One turn moves each row of this set onto another row. After a few examples, where does it send each row asked below?
fomo: -170,389,80,340,5,359,366,241,-286,-179,48,-216
Rone: -252,57,324,122,28,158,140,559,201,146,156,-186
Figuz: -1,90,-476,-349,-56,-243,-102,-342,204,-116,241,-110
Sifu: -334,190,287,281,55,47,33,618,93,31,-40,-95
Dugub: -80,321,173,184,-33,417,395,202,-318,-68,103,-330
lus: 253,434,23,273,-41,92,601,168,-184,-59,171,97
Dun: -312,95,242,244,72,109,140,619,206,34,108,-92
duse: 104,-478,361,139,-188,42,353,-77,91,-126,-167,37
geben: 7,-308,298,346,-158,-91,203,-42,-17,-246,-355,145
tusu: -118,-27,-114,-314,33,-343,-318,-7,413,241,237,-13
peve: 58,-39,-308,-192,-304,-414,-234,-418,-68,-129,-93,-214
Zurum: 105,-115,-301,-286,-300,-353,-149,-431,-6,-55,18,-254
gata: 214,508,35,324,-32,43,506,149,-258,-72,48,129
pibov: 25,-429,242,286,-120,-42,356,-48,106,-253,-193,133
dovi: -50,254,-439,-250,-73,-326,-322,-315,19,-123,-17,-77
Giki: 17,-143,-431,-126,-246,-411,-50,-367,121,-213,62,-146
vos: -1,-66,-411,-82,-234,-462,-179,-372,17,-229,-59,-123
Fuzo: -149,318,74,310,23,380,448,234,-225,-164,155,-231
Kepe: -173,3,-193,-194,72,-412,-304,38,428,160,188,66
parub: -95,38,-23,-337,1,-348,-403,-20,275,289,101,-37
nogin: 316,407,97,155,-89,138,592,118,-209,39,195,26
gizo: -115,386,162,255,-22,380,343,219,-381,-110,28,-248
zulig: -87,172,-528,-222,-37,-331,-192,-311,159,-171,115,-30
gem: 314,463,164,138,-113,137,505,111,-300,73,129,7
veg: -224,95,-166,-152,64,-453,-396,37,326,127,60,98
Lireg: 267,541,110,232,-92,72,431,135,-348,32,-1,50
Rer: 81,-286,406,211,-215,-25,157,-79,-128,-158,-410,86
vor: 59,118,-370,-461,-116,-206,-189,-383,116,18,170,-185
ferum: -230,111,426,86,-12,158,37,555,64,211,33,-224
suveg: 8,232,-326,-378,-118,-261,-316,-360,-15,-14,25,-161
sil: -83,292,125,208,-13,429,494,226,-220,-98,178,-287
vudo: 75,-179,-363,-245,-281,-339,-51,-410,116,-113,134,-226
duti: 137,-386,455,99,-209,40,244,-100,-62,-77,-265,1
fogur: -273,189,397,178,6,89,-19,559,11,132,-62,-169
pufov: -163,115,-88,-222,34,-414,-486,7,246,214,10,26

Giki moves to peve
sil moves to fomo
tusu moves to veg
Where do these go?
Dun moves to fogur
lus moves to Lireg
Rer moves to duse
Figuz moves to dovi

